Each run below is a few steps of one of 7 hidden systems, one row a step.
run 1, j329, 8 rows:
[[  3   9  -7   0 -15   1  -5 -11  16  -1   5 -11  -1  11   4  -1   9  -7]
 [ -1  -1   3  -2   6  23   4   1  22   2  -5  -3   6   5  -2 -11  -1   0]
 [ -9 -10   1  -5  21   5   6   4   0   1  -8   8  -2  -3 -13  -7  -5  17]
 [  8  -3  -8  -7   5 -16  -1   5 -18  -2   0  18 -11  -1  -3   3  -7   7]
 [  2  -2  -2   2 -18 -18   5   2  -7  -3   4   0 -11   1   9   9 -10 -21]
 [-10   2   1  13 -12   0  -1  12   9   3   1 -11  10  -1  18   5  12 -17]
 [ -3   4  16  12   6  24  -3   0  -2   7   5  -7  22  -6   3   3  13   6]
 [ -1   3   4   0   9   6  -4 -23  -9   2   5  -7   2   0 -20  -2  10  24]]
run 2, j610, 8 rows:
[[ 16   3  -8  14   0  -3  -6   5 -17 -13   4   3  14  14 -22  -2  -3  34]
 [  5  10  -1 -19  -7  -4  10 -11  15 -27  17  -3  -8  17 -15  -1 -20 -10]
 [-20  -1 -11 -18   0   0   3   4  37   6  -2  17 -12   5  19  -7   5 -10]
 [  0 -16  13   5  12  18   7  16  -6  22 -15  22   3 -16  14   2 -10  -3]
 [-13 -19   6  26  -6 -23  10   7 -27   2  -7  -9  -2 -10 -13  11 -12   6]
 [ 11  19  -8   6 -19 -22 -15   3 -19 -17  24   9  11  13   6  17  10   8]
 [  0  17  18  -5 -17  21   3 -19  20  -9  22 -17  10   8   4   7  -1 -23]
 [-26  -3  -6   6   9  18  -1  -1  37   9  -9  -6  11   5   0 -14  22  19]]
run 3, j2, 8 rows:
[[  8  16 -17  13 -15 -12 -20  25  -4   1   6   0  15   4  33   8  31 -12]
 [  0   2  42   8   7  24  13  -5 -20  -4  14 -22  16 -19  -5  15 -15 -24]
 [-26   4 -13  -8  26  -3 -11 -20  10   5  -4 -30  -4  -6 -13 -15  44  22]
 [ 47  17   1 -10   2  43 -12  -9   7   3   5  27  14  17  -3 -10  -7  22]
 [-11 -24  -5  -8  -8 -14  30 -16  25 -11 -18 -18 -32  11 -33 -14 -42 -11]
 [  7   4 -44 -12   5 -21 -17  47  16   4 -15  31  -7  10  41 -11  20  -6]
 [ 14 -15  42   7  -4  -2  18   8 -47   8   6  23  -4 -26   7  29 -47 -31]
 [-43  -4 -18  15  -5 -54 -13 -18 -24   9   1 -41 -15 -17  -1  10  53   8]]
run 4, j610 (8 x 18):
[[-18 -14   6  -1  23  -1  12   9  -2  -3  -9  -3  -2  -8 -14  -5  -8   9]
 [  1  -2  -6  -7   2 -20  -2  -4 -17   0   5  22 -11  -2  -5   7  -3  16]
 [ 14   3   2  -1 -25  -6   3 -10  -4   3   8   4 -10   5   8  11 -12 -21]
 [ -9   3  -4  14 -14   0  -2  12  17   3  -3 -12   9   3  18   1  14 -16]
 [ -5   5  13   8  17  21  -2  14  -6  -1   4  -3  24  -6   3   1  11   9]
 [-12  -5  11   0  10   0   7 -21  -8  -4   5 -10  -2  -3 -27   0  -4  19]
 [ 11   5 -19  -9 -10  -9  -7 -13   8  -2   4  20 -11  17  -7  -4   0  20]
 [ 16  -1  -1 -10  -9  12   9   6  18  -1  -5   6  -9   9   8  -6 -23 -25]]
run 5, j403:
[[ -1 -16   6  14  -3  -6  15  21  -7  -7  -9  -2   2  -1  -4   2 -26 -12]
 [-19   5  -6   2  11 -19  -6  18 -11  -9   7  -4   8  -7   8   6  22   3]
 [  8  10  20  -3  -2  11  -5 -17 -19   7  19  11   6  -9   4  15   4   0]
 [-11  -3   3  14 -18   2   3 -27  13   7   1 -23  -2   6 -14  -2   6   7]
 [ 23  12 -16   0   1  19 -11  13  18  -4  -4   4  14  19   5 -14  10  10]
 [ -3 -11  12 -13  18  10  21   5   7 -13  -4   4  -6  -1 -19  -7 -34  -4]
 [-27  -7 -23 -12  12 -27  -2  11  11   2  -7  14 -16  -2   7  -5  18  10]
 [ 20  -2   8   2 -12  -2  -3   5 -23  15   4  35  -4  -6  18  17 -12  -8]]
run 6, j501:
[[ -7  -2   5  16  -8   9   7  17  15  -8  -1  -8  17   9   2  -1  -7  -5]
 [ -8   4   4  -3  16   7   1  17   2 -12   8  12  16   3   0   1   0  11]
 [ -8  -1   6  -6   3  -4   2  -9  -6  -1  12  21  -1   1  -9   8  -5  19]
 [ -8  -5  -8   9 -20 -13   0  -8  10   5   2  11  -5  10   1   4  -1   9]
 [  1  -3  -2  10 -17   4   4  14  15   1  -2   9   6  10  12   2 -10 -10]
 [-16  -5  11   5   6   2   9  21   2  -8   4   6  14  -3   6   7  -6  -6]
 [ -7   4   7   5   5  -3  -6   5 -14  -1  12  14  13  -3   3  11  10  16]
 [  0   2   8  10 -17  -1   1 -16  -5  -1  14   6   6   7  -8  11  -6  13]]
run 7, j154, 8 rows:
[[ 16  -3   5  13 -15  11   6   6   3  -1  -4  -4   5   9  -1   0 -18 -10]
 [-18   0  -4  -3  13 -11   6  11   6 -16   0 -16   1   0  -6  -4   2  -4]
 [  9   9   3 -10  13   9  -9   6 -11   6   6  17   6  -6  12   4  10   2]
 [ -4  -7  11   2  -9   1   8 -28  -3   9   4  -8 -11  -3 -13   5  -8   0]
 [  3   2 -24   6  -5  -9 -10  10  11   3 -10  -1   0  11   6 -10  18  11]
 [ 15   1  12  -1  -2  18   9  11   3  -6   3   8   7   4   3   2 -22 -16]
 [-30  -7  -1  -6  15 -17   8  -3   2  -6  -1 -14 -10  -8 -10  -2   5   0]
 [ 20   7  -6   1   3   5 -16   7 -16  14   0  22   5  -4  18   4  16   8]]
run 8, j403:
[[-20   2 -15 -20  12 -24  -3   2   6  -8   8  17 -13   1   2   0  11  10]
 [  7  -3   7  -4 -16  -1   1  -5  -3  15   7  30  -9  -3  17  14 -11 -10]
 [-17 -15   5  29 -22 -10   8   5   2   8  -7 -14   4  -2   3   7  -4  -8]
 [  8  14  -1  16   4   9 -14  21 -12  -5   6  -3  29   3   9   3  21  11]
 [ -2   5  24  -5   8  15  10 -21  -9 -12  17  -9   8  -2 -24   6 -13   9]
 [-14   6 -18 -10  -3  -5  -6 -20  31  -1   3  -2  -7  15  -7 -12  20  18]
 [ 26  -1  -3 -10  -3  22   3   8  16   5  -6  32  -2  12   8  -8 -22  -2]
 [-30 -28  -2   7   4 -21  23  18  11  -5 -17  -1 -11  -3  -9  -3 -24  -5]]
run 9, j154 (8 x 18):
[[ 23  -1  -3  -8  24   9  -2  16 -22   2 -14  -6  -4 -12  -1  -9  -1  -8]
 [ 16   3  -1 -16   5 -11   0 -19 -24   0   2 -14 -23  -8 -11   1  -3 -13]
 [ 17  11 -21 -10  -9  -7 -14 -11   4   7  -4 -13 -16   3  13  -8  22 -16]
 [ 20   3   1  -4  -2  24   3  -1  13   8 -11 -19  -5  -1   8 -11  -4 -31]
 [ -1  -6  -6 -10  28   5   5   5   0   1 -18 -28 -11 -10 -11 -18   5  -9]
 [ 31   5 -11 -18  19   2 -10   1 -25   7  -8   5 -15  -8   1  -8   6  -2]
 [ 17   1  -5 -14 -12 -10   4 -26  -7   5  -1 -14 -29  -1  -6   0 -10 -24]
 [  9   4 -26  -4  -3  -6  -9   8  14   7 -15 -20 -14   2  18 -14  20 -24]]
run 10, j329 (8 x 18):
[[ -7  -8 -17  16 -30 -21  -5 -25   7  15  -3   5 -13  12  -5   4   8  20]
 [ 27   4  -9  15 -21  14   0  19  16 -11  -5   3  15  27   1  -8 -17  -1]
 [-33  -7  16  -1  14   2  22  13  17 -24   7  -8  12   1 -15   1 -20  -4]
 [-19   6  -7 -11  15 -11 -10  13  -2  -1  12  37   8  -2  13   7  19  25]
 [ 15  -5  18   6 -24   0   4 -20 -20  12  13  25  -6  -1  -1  20 -24   1]
 [-18  -8 -15  28 -32 -29   3  -1  10  -5  -4 -19  -1  15  -5   3   4   5]
 [ 16  19   1   7  -5  25  -7  27  18 -17  12   8  33  19  14  -1   1  -1]
 [-37  -6  34  -5  13  11  20 -21   9  -7  15  -2   7  -9 -21   9 -15  10]]
run 11, j134:
[[  2   7 -12  -3   9  -4  -7  28   1 -16   6  23  14  10   7  -1   3  14]
 [-20  -9  22  -9   3  -4  16 -11  -4  -2  12  12  -7 -10  -7  15 -21  -5]
 [-16   2 -13  10 -19 -17 -10  -4  11  12   2   1  -1   3  17   6  27   3]
 [ 18   2  14  12 -12  25   4  11   3   0   6  19  21  11   4   6 -19   2]
 [-36 -14   4  12   0 -18  16   1   8 -11  -1 -21  -1   0 -18   1  -7   3]
 [  2  17 -14  -8   5  -3 -18  13   3  -7  14  28  15  10  14   2  23  22]
 [ -8 -12  27  -5  -7  10  20 -22   4   4   8  15  -8  -4 -14  11 -34  -3]
 [-25  -5 -27  14 -19 -28  -7   6  21   7  -9  -7  -5  10  12  -3  26   5]]
run 12, j2:
[[ 19   5  12  -4 -20 -17   9  -8 -26 -18  15 -13 -12   0  -7  15 -28 -32]
 [-18  12 -13 -10  -1 -18 -10  -2   8   1   4 -30 -10  -8  23   0  38 -30]
 [ 29  13  22  -1  14  46 -10  -3 -15  21   0  -3  15 -17  17   0  13 -14]
 [  2 -11   1  -1  20   5   8 -31 -11   4 -18 -41 -19  -9 -41 -18   0  11]
 [ 41  24 -42 -22   4   1 -24   6  11 -11  -2  10  -5  26   2 -22  19  16]
 [ 26  -4  13 -21 -13   6  23  -5   6 -11   2   7 -24   4  -5   3 -55 -44]
 [-25 -14 -33 -10   8 -40  -2  16   8  16 -27 -13 -36 -15  23 -11  24 -28]
 [ 47  10  12   9   3  15 -21  19 -56  21   1  24  11 -20  31  15   7 -12]]
run 13, j134, 8 rows:
[[-22 -11   0  -4   0 -24  14  13   1 -14   4  12  -8   1  -3   8 -19  -4]
 [-17   7   0  -3  -6 -12  -5  11   2   0  14  20   5  -2  24  14  13  -7]
 [ -9  -3  25  17 -15  15   6  -4   1  10  10   7  16  -5   8  16  -7  -5]
 [-19  -2   1  27 -14  -6  -1   1   6  -3   3 -14  18   9  -7   4  10  17]
 [  1  11   1  -1   0   6  -3   4   7 -19  17  18  19  17 -10   2  -5  26]
 [-26  -8   5 -14   0  -8  15 -17  22  -7   8  12 -12   6 -15   1 -15   9]
 [-12  -5 -20  -4  -8 -10  -5   9  24  12  -4  32  -6   9  20  -2  10   9]
 [ -2 -17  13  11  -9   3  15  19  -1   8  -5  30   3  -2  10  10 -31  -8]]
run 14, j501, 8 rows:
[[  8 -18 -20 -12  11 -15   1  13  -5  22 -29  17 -32 -12  15 -10  -2 -13]
 [ 15 -10  -2   6  -5 -19   0  16 -36  15 -12  -6 -18 -21  20  10  -3 -35]
 [  7  12   7  14  -7 -10 -10   5 -35   1   9 -39   6 -18  16  14  24 -33]
 [ 16  27  17   3   4  27 -13 -22 -14  -6  18 -47  21  -6  -6   2  29  -9]
 [  3  11   6 -10  22  33   0 -35  15  -8   1 -39   6   5 -37 -22  14  22]
 [ 13  -3 -28 -28  27  15   0 -19  30   0 -22   0 -22  16 -32 -38   0  33]
 [ 14 -22 -30 -34  16 -11  14   3  18  11 -33  29 -50   5  -5 -25 -29  -7]
 [ -3 -25 -24 -13   4 -38   6  29 -11  23 -30  17 -43 -21  33  -1  -7 -43]]

Which system made each run below?
run 15 (2 x 18):
[[ -6   2   1  10 -15 -29  -4  25 -24  -2  12  13   4  -7  30  23   4 -23]
 [ -9  11  34  19 -18   9   3   0 -12  -5  26 -14  27  -8  14  27   1 -24]]
	j134
run 16:
[[-32 -17  24   4   8   3  13 -29   0  16   2   5  -6 -15 -19   8  -5  20]
 [  6   3 -29  12 -25 -20 -18  -7   6   9  -1  18  -2  19   6   0  20  30]]
	j134
run 17:
[[ -5  -1  11   6  -8  21  -1 -11  15  19  -1  -3   4  -4  13   1   8  -9]
 [  1 -10  -1  23  -1  10   1   7   1   9 -15  -8  11   3  -8  -8   2  16]]
	j134
run 18:
[[-22 -22  -4  17  -4  -9   9   4  12  16 -19  -5  -8  -4  -2  -5   0   4]
 [ 18   2  -4   9   5  -2  -8  25 -23  -3   1  24  13   3   6   5  -3  15]]
	j610
run 19:
[[-12   0 -11   0 -18  -1   0  -9  34   6  -1  -2  -6  12   9  -5   8  -6]
 [ 12  -6   2   6   5  24   2  24   8   7 -12  16  12   3  11  -6  -9  -2]]
	j403
run 20:
[[ 12   4  -1   7  -2  -8  -5   6 -20  -6   7  11   8   4  -3   8  -3  12]
 [ -7   8   5  -3 -15  -9   3 -13   4 -10  18  -1  -1   7  -2  10  -2  -4]]
	j154
run 21, 2 rows:
[[ 17  -2   1  -6 -13   1   8 -11   0   2  -2  -6 -16   3  -3   0 -20 -23]
 [  0  -2 -17  -2   3 -13  -4  11   2   4 -14 -14 -13  -5  12  -8  15 -20]]
	j2
run 22:
[[-18   4  -7  17 -25 -21  -9 -22   0   9   5 -29  -4   0   4   8  31  -2]
 [ 34  15   3   9 -12  42  -9  -3  16   5  -1 -13  20  13   6 -10   5  -7]]
	j501
run 23 (2 x 18):
[[ 13   2 -14 -21  -7 -13  -5 -37   0  10   2   4 -32   4 -11  -4   1   5]
 [ 18  -7 -24  -3 -15  -2   3   8  24   7 -21  -1 -20  13   7 -16 -12 -19]]
	j329
run 24:
[[-18   1 -10  -1 -19 -26   1  -8  10  -2   6  -8 -14   3   9   7   7 -16]
 [ 10   7   4   5  -8  24  -7   8  13  14  -1   3  12   0  25   1  11 -16]]
	j501
run 25, 2 rows:
[[ -5   5  -2   3 -25  -9   2  -9  14  -3   7 -18  -6   7   8   5   2 -24]
 [ -2   3   4   3   8  19  -2  16   8   7  -7 -12  12  -7  18  -4  14 -20]]
	j2
run 26 (2 x 18):
[[ -7   3  -6 -22   2  10   9  -1  38 -14   6  17  -5  18  -4 -10 -16   1]
 [-21 -21   1  -7  11  -2  16  15  18   5 -10  34  -8  -1   1  -3 -21   9]]
	j329
run 27, 2 rows:
[[ -1  -2   0  23 -11 -14 -14 -17 -29  11   7   5   7   0 -11  12  18  38]
 [ 23   8  -5  15 -39  -2  -1 -16   8 -12  10  -7   4  28 -13   3 -16   3]]
	j501
run 28, 2 rows:
[[  7  -1  -4  14  -6  15   4   6  19 -10  -3   3  16  22 -15 -10 -12  23]
 [-18  -8  -5  -7   6  -5  16  19  25 -20  -1  13  -1  13  -9  -7 -23   4]]
	j2
run 29 (2 x 18):
[[-14 -22   8   4 -22  -7  18  -4  15  18 -11  12 -19  -4  10   7 -25 -22]
 [-10 -13 -13  26  -2 -19  -8  32 -13  16 -19   1   6  -9  21   3  20   1]]
	j2
run 30, 2 rows:
[[ -9   0   5 -14   5  -9   6   2  -5   1   5   2 -12 -11  12   8  -2 -23]
 [ -3  -2   2   9  -1  -1  -6  -6 -11  19  -5 -10  -3 -13  10   4  18  -7]]
	j154
run 31:
[[  9   8 -17  -4   3  -6  -3  11   6 -17  -2 -13   0  12  -5 -10   3  -2]
 [  6   6   4 -21  10   6   5   6   4  -8   7  10  -5  -1   7   0 -11 -18]]
	j2
run 32 (2 x 18):
[[  1   7   1  -2   1 -12  -8  -8 -22   6   3 -22  -8 -15   9   7  20 -20]
 [ 16  13  -3   0  -6  15 -13 -14   2  15  -1 -23   0  -4  12  -4  26 -16]]
	j329
run 33 (2 x 18):
[[ -5  14  -2 -13   1  18  -4  -2  31   1   5 -16   3   2  17  -6  18 -24]
 [ -9  -9  11  -4  23  32   3  -8  12  21 -13   2   2 -12  -1 -11   7   9]]
	j329
run 34, 2 rows:
[[ -5  -4   2   3   7 -20   4  13 -24 -10   3   0  -2  -7  -3   8  -6  -2]
 [ -2  11   3  -2 -12 -16  -6 -11 -13  -3  18   1  -1  -2   7  15  10  -6]]
	j610
